In the data rows, the value 50 means zero.
Some points, one per row:
21 25 75 66 49 50 50 11 42 99 66 99 27 99 40 30 09 56 02 62 47 39 34 66
78 22 39 40 55 45 38 53 46 31 37 53 00 99 48 52 18 50 62 28 60 99 39 43
78 63 48 29 85 36 27 36 32 50 45 54 67 72 50 55 35 51 42 58 43 61 38 45
36 48 50 71 49 46 69 43 63 51 53 48 42 65 36 45 13 77 29 46 42 68 41 72
27 68 71 50 46 44 54 51 74 68 68 43 99 40 38 43 51 51 00 50 53 27 37 75
64 36 54 58 45 66 66 29 41 71 54 63 19 88 29 40 40 48 39 45 55 51 31 43
37 88 62 29 28 48 34 71 82 00 61 53 93 11 74 54 90 56 33 37 64 40 76 56
99 36 48 32 57 52 53 51 32 27 30 37 39 27 46 69 27 54 99 42 53 75 45 38
82 32 27 46 48 64 59 39 33 51 42 41 57 50 72 59 43 43 56 39 42 84 38 43
10 68 46 39 37 55 72 43 65 65 48 46 45 63 70 54 61 42 09 33 51 35 68 46
35 41 50 53 46 36 33 54 70 19 26 51 99 26 38 37 45 85 48 54 49 58 82 41
62 30 34 43 72 39 41 50 36 38 33 53 24 28 50 77 34 56 81 52 49 86 52 51
42 35 39 83 64 78 42 33 41 71 50 32 34 85 63 34 47 49 11 59 51 37 62 60
30 47 66 72 67 52 85 18 60 48 58 33 06 74 28 32 61 47 60 58 44 30 58 58
56 90 37 40 83 48 37 54 67 00 39 01 30 39 33 72 60 63 84 32 68 57 60 35
76 37 40 50 55 56 48 37 43 67 36 45 30 43 57 53 49 57 41 47 51 75 49 51
16 47 46 81 42 36 50 52 85 25 60 49 58 32 44 43 73 45 52 42 56 35 70 46
74 40 21 38 50 51 58 35 45 69 41 67 19 48 52 54 52 34 99 46 56 41 53 41
99 15 46 57 53 66 48 36 43 49 41 57 28 26 36 46 72 51 65 52 48 54 52 48
29 59 49 53 38 50 60 75 57 40 47 48 09 43 36 57 65 54 64 39 53 47 59 57
43 13 84 82 81 47 62 29 29 80 99 31 29 71 41 30 70 25 00 62 45 55 56 34
99 13 57 42 62 34 75 57 30 67 41 91 07 64 28 31 44 29 36 40 45 67 29 76
30 39 50 48 46 57 29 57 57 37 34 35 64 81 41 61 41 69 91 49 63 65 56 36
42 78 40 57 54 47 50 94 62 00 34 29 99 19 58 49 37 96 22 42 49 29 81 35
99 27 31 31 77 50 14 53 33 63 28 38 05 51 56 65 12 51 99 54 41 81 32 40
17 99 38 36 53 43 50 54 62 51 32 53 78 40 69 52 59 45 35 51 53 33 62 55
33 63 65 45 46 48 50 48 66 71 65 44 99 46 40 41 50 48 00 50 52 31 39 75
97 30 19 59 42 52 57 47 51 63 36 71 00 66 53 46 09 53 63 44 43 66 43 39
76 39 57 58 38 42 40 61 35 75 95 65 35 18 42 52 56 47 45 47 58 49 46 60
18 14 99 54 51 75 99 39 37 74 38 43 14 75 40 43 26 27 23 70 43 50 50 95
59 51 48 45 57 39 44 36 52 63 36 88 48 16 49 68 06 74 26 46 63 91 44 42
61 49 43 46 88 57 57 43 42 18 51 35 33 38 53 68 56 84 65 45 55 62 34 50
80 23 46 62 47 69 52 35 48 64 50 50 43 34 36 43 72 50 40 53 45 44 55 55
16 65 49 47 28 57 31 72 67 17 59 72 95 50 36 40 90 57 35 42 43 30 60 45
72 20 44 69 67 63 47 33 35 77 45 63 17 82 50 61 12 51 42 61 48 58 40 56
18 99 43 42 73 57 15 56 56 00 33 44 99 20 55 67 82 65 62 36 48 33 75 38
17 47 64 95 30 67 98 30 41 68 66 36 41 84 33 45 85 44 02 60 34 31 61 56
48 88 34 54 41 39 63 76 50 35 48 64 59 16 56 57 41 42 56 48 64 45 57 37
34 85 33 44 66 38 34 64 51 26 39 37 99 07 63 54 53 80 73 42 62 39 62 47
94 25 64 55 33 40 42 36 36 67 44 26 50 68 54 44 45 39 83 53 42 84 34 52
06 14 49 49 60 36 99 37 29 88 73 60 37 79 44 34 74 29 21 48 43 43 43 62
50 22 55 48 41 40 52 43 40 99 74 35 19 88 44 44 50 38 32 70 41 62 42 57
06 35 72 53 32 58 71 23 47 99 94 66 09 99 47 31 35 28 00 69 54 30 61 51
99 31 31 39 55 57 43 56 44 42 34 54 00 51 46 58 23 35 79 53 45 46 32 50
05 99 35 46 59 35 22 72 57 09 41 27 99 00 72 50 59 95 91 35 66 30 72 44
17 64 36 83 18 57 36 38 28 34 63 71 82 44 55 54 88 57 09 39 68 41 45 59
55 75 41 49 44 62 73 50 54 57 49 22 71 50 78 39 71 42 47 50 48 38 42 45
Here are 16 more points, each followed by its number:
14 16 99 79 39 57 99 27 34 78 64 58 20 99 31 48 45 26 00 65 39 29 66 68 0
99 35 10 63 34 43 50 49 55 50 31 76 00 69 48 41 00 54 77 41 38 71 42 34 1
83 26 42 35 36 47 50 44 29 78 57 84 28 50 67 56 31 81 49 51 58 57 37 43 2
25 83 50 40 59 36 23 69 99 14 22 54 93 00 71 31 29 59 42 32 57 38 80 43 3
26 54 62 26 42 38 80 48 67 26 64 43 87 39 47 45 60 50 28 45 83 42 48 51 4
70 49 34 54 56 49 36 50 57 32 35 49 13 48 47 49 36 43 99 41 55 82 45 51 5
46 58 35 35 55 64 62 37 47 60 39 45 28 48 34 50 87 66 70 45 41 50 36 60 6
99 39 32 51 52 52 54 64 36 41 38 65 80 41 55 40 08 39 19 66 57 46 41 66 7
57 23 52 59 50 70 51 49 35 54 79 78 14 68 49 45 44 47 34 63 44 56 49 45 8
63 55 57 49 52 49 25 31 42 15 69 71 53 60 54 60 68 51 27 57 49 63 56 49 9
63 30 72 46 62 48 35 48 47 38 53 81 45 75 49 39 57 47 56 43 41 49 44 54 10
35 52 72 52 56 64 49 52 65 20 37 21 19 23 47 60 47 43 71 60 45 60 55 54 11
07 96 38 50 41 54 25 70 61 00 41 45 99 08 53 41 87 80 57 48 48 35 71 46 12
57 66 18 50 61 46 34 69 61 33 31 26 99 37 37 43 44 66 72 54 51 29 61 34 13
33 26 63 56 34 65 59 58 36 95 45 49 38 99 52 36 43 44 21 56 67 45 62 57 14
31 26 68 61 58 53 59 35 47 46 78 42 35 58 41 54 60 43 19 74 38 44 43 48 15
Which of these numbered points is nearest to each point below by angle, seen from the average point of the first points? Its number follows each.
47 70 48 42 56 40 29 61 87 18 25 60 77 06 65 37 23 57 51 36 54 45 69 45 > 3
57 61 44 45 73 48 75 57 32 40 56 86 01 61 39 46 43 62 31 57 39 55 59 46 > 8
21 24 72 52 27 66 55 53 37 99 48 42 43 99 52 33 51 38 10 56 71 42 71 59 > 14
24 33 70 54 54 53 65 40 52 49 74 40 38 52 44 58 55 42 31 81 41 41 47 46 > 15
41 45 51 43 45 56 43 44 43 81 57 42 95 71 49 40 41 41 39 48 51 41 46 68 > 14
47 23 42 72 38 56 69 49 44 99 86 66 00 87 35 41 08 38 41 47 36 58 33 40 > 8
41 54 58 29 28 35 76 49 66 30 62 35 97 35 52 48 60 50 43 40 81 49 46 52 > 4
92 47 31 50 42 58 69 61 52 26 71 67 33 20 61 44 51 23 21 50 54 40 32 94 > 7
40 54 46 38 40 57 39 40 54 81 52 48 85 64 48 38 54 40 37 47 52 41 51 69 > 14
94 14 40 33 29 45 58 45 26 80 65 99 15 51 72 57 25 88 38 54 63 54 32 46 > 2
67 15 84 52 29 72 12 46 37 99 88 64 00 99 36 45 09 22 53 60 34 30 41 47 > 8
30 51 43 31 44 69 72 36 46 84 48 62 24 60 34 39 94 55 54 54 38 41 36 60 > 6
17 29 69 65 61 52 54 36 54 48 76 42 41 48 44 63 53 41 19 85 37 42 43 44 > 15
15 22 94 75 46 53 92 28 37 80 70 47 21 99 36 47 50 27 06 65 43 32 66 65 > 0
85 43 33 40 36 50 40 39 43 20 37 69 87 49 35 50 92 37 41 50 60 72 41 40 > 9
38 59 35 29 40 65 65 37 49 78 35 54 29 54 27 42 99 57 69 46 37 44 38 64 > 6
38 79 63 29 68 51 31 34 43 54 48 55 28 21 56 64 26 46 50 38 44 78 64 66 > 11
33 17 97 74 44 51 91 30 34 77 64 58 22 99 36 49 42 29 02 63 41 35 60 62 > 0
76 48 31 38 49 50 31 57 56 44 35 44 46 31 61 65 63 53 95 44 45 77 39 36 > 5
09 36 77 60 27 54 63 55 56 36 51 62 55 46 45 66 46 30 56 34 45 69 57 42 > 11
14 23 97 47 33 46 97 23 45 99 86 55 00 73 44 40 83 31 00 62 42 29 38 80 > 0
50 22 34 42 71 41 39 50 37 43 34 53 21 22 47 90 25 63 90 50 45 95 47 54 > 5
57 32 60 30 90 37 70 35 31 47 49 21 28 24 48 44 54 38 63 37 99 71 56 41 > 11
99 47 37 58 34 50 50 57 61 90 24 69 03 56 27 30 02 43 41 44 36 58 40 47 > 1
97 38 27 35 42 45 53 90 58 23 27 02 66 07 52 47 64 82 36 60 45 33 72 34 > 13
88 47 30 34 52 58 68 59 35 54 66 31 53 67 50 70 39 23 53 53 54 49 38 56 > 7
16 64 55 19 25 35 91 53 77 24 72 40 99 25 51 49 64 54 22 38 94 32 52 53 > 4
05 99 34 45 36 57 24 73 60 00 43 48 99 06 53 39 99 90 55 48 50 37 63 39 > 12
74 22 67 45 90 48 44 34 34 27 37 51 14 76 41 38 49 47 44 64 51 76 36 42 > 10
44 93 36 56 50 61 19 58 77 08 31 47 70 31 58 38 38 60 32 40 37 62 75 41 > 3
58 52 62 41 47 45 70 49 37 39 50 45 72 76 72 44 06 47 59 68 44 39 53 33 > 7
99 30 29 51 72 44 27 26 31 76 51 39 06 94 52 52 00 49 53 64 45 73 40 52 > 1
89 42 33 37 45 46 41 36 45 33 37 60 75 58 37 45 83 43 46 49 59 68 44 38 > 9
60 62 32 24 60 41 49 80 66 32 23 57 48 23 67 59 56 61 47 45 63 45 51 33 > 3
84 22 30 55 63 44 53 34 46 81 64 97 20 41 37 53 52 62 24 39 53 49 33 60 > 2
66 24 39 38 67 55 35 45 35 45 33 53 18 23 55 77 25 57 85 56 47 88 46 64 > 5
90 43 35 51 78 60 35 46 46 36 37 41 20 34 58 52 37 46 83 64 57 65 36 41 > 5
70 23 55 70 55 52 53 58 49 65 57 70 13 78 26 52 00 42 66 45 51 57 36 58 > 1
06 33 38 75 54 62 56 84 56 46 58 99 16 51 64 48 64 64 21 56 39 29 28 72 > 8
50 71 62 25 87 36 16 40 39 70 45 57 81 68 51 48 44 45 43 66 40 55 34 46 > 10
06 87 41 52 68 42 49 58 27 11 32 41 99 02 43 32 99 47 58 48 45 37 49 42 > 12
10 88 37 51 42 46 27 64 65 33 43 51 99 06 61 62 99 44 57 43 45 34 66 49 > 12
31 71 71 45 38 35 32 49 72 70 35 69 78 17 51 45 41 53 64 60 40 49 40 50 > 3
13 45 45 63 33 68 58 76 34 71 99 10 99 88 32 48 35 44 36 53 47 52 46 41 > 14
36 38 43 60 50 63 55 70 32 57 88 19 82 82 36 48 31 48 38 49 46 84 42 43 > 14
46 19 77 75 71 44 64 34 36 74 99 41 26 67 43 34 72 31 05 61 45 56 54 38 > 15
98 17 35 50 47 56 70 48 25 43 55 38 02 67 50 59 27 43 76 71 41 58 40 49 > 1
99 47 33 39 99 57 36 44 48 56 28 39 36 21 55 56 00 38 57 44 49 44 64 34 > 7
39 40 32 57 50 68 69 42 34 67 52 28 37 32 39 56 82 45 47 53 56 57 33 53 > 6
18 57 47 38 52 57 77 51 53 48 84 52 99 70 35 36 41 41 06 60 42 35 46 48 > 4
50 22 55 49 37 40 58 43 44 99 75 39 22 85 43 45 63 35 26 68 40 62 41 57 > 14
26 54 36 45 87 35 30 76 75 01 35 70 99 00 74 59 53 73 23 39 54 58 38 43 > 3
49 20 78 53 44 41 96 38 34 99 90 53 11 68 55 54 61 33 30 52 49 39 38 52 > 0
63 15 73 51 31 74 25 44 34 99 79 65 13 96 37 47 17 30 48 56 39 41 41 49 > 8
47 47 55 53 30 60 54 32 53 61 68 25 43 51 58 46 73 54 39 56 43 41 53 50 > 15
64 17 49 49 79 38 28 70 28 60 50 37 03 36 38 34 42 57 41 81 38 83 33 53 > 8
25 50 71 60 51 47 77 55 61 61 46 68 14 87 53 56 41 47 07 47 56 46 46 56 > 0
77 23 41 32 45 39 42 60 55 99 58 69 14 84 44 37 60 40 35 40 51 52 49 47 > 14
42 41 61 52 24 60 56 26 56 54 75 24 38 61 60 50 90 60 34 57 45 36 57 52 > 15
89 11 34 48 25 34 69 39 24 71 83 29 07 75 61 43 29 58 65 73 63 80 31 34 > 2
66 36 60 41 49 41 63 47 53 56 53 32 33 69 63 38 37 49 38 49 49 62 46 52 > 14
41 24 34 65 43 72 85 35 34 73 54 22 34 33 37 58 88 37 46 55 57 65 31 50 > 6
41 61 35 61 58 55 74 53 61 37 43 45 39 47 34 67 62 58 46 52 54 32 40 42 > 6
80 59 35 59 41 47 25 54 60 28 40 53 52 35 49 43 47 58 74 48 54 72 44 42 > 5
48 54 57 31 32 40 90 72 31 47 43 49 32 54 82 41 47 55 34 56 44 42 63 61 > 14
24 43 76 51 51 50 83 56 52 70 55 74 08 94 56 55 51 39 03 56 58 38 51 48 > 0
05 99 39 38 86 55 11 63 57 00 31 34 99 18 54 73 85 70 63 37 48 31 83 33 > 12
88 26 36 25 47 36 39 67 53 93 42 75 09 68 42 33 74 40 39 35 55 56 55 48 > 2
06 99 23 61 32 50 20 73 85 00 31 14 94 00 56 46 81 76 84 34 49 30 51 54 > 12
71 60 32 51 55 39 29 45 68 00 36 79 47 38 51 62 58 62 99 46 43 54 55 33 > 5
69 62 47 44 80 48 84 61 23 36 54 99 00 72 38 42 27 61 37 64 39 55 49 34 > 8
77 30 39 40 45 58 78 33 40 99 70 46 05 66 40 45 41 42 47 64 46 34 50 56 > 8
55 14 55 40 89 55 66 61 36 35 48 63 05 62 49 53 44 86 19 43 59 68 33 45 > 8
18 99 45 38 58 47 17 93 71 15 40 32 82 26 48 48 78 77 42 45 45 37 55 36 > 12
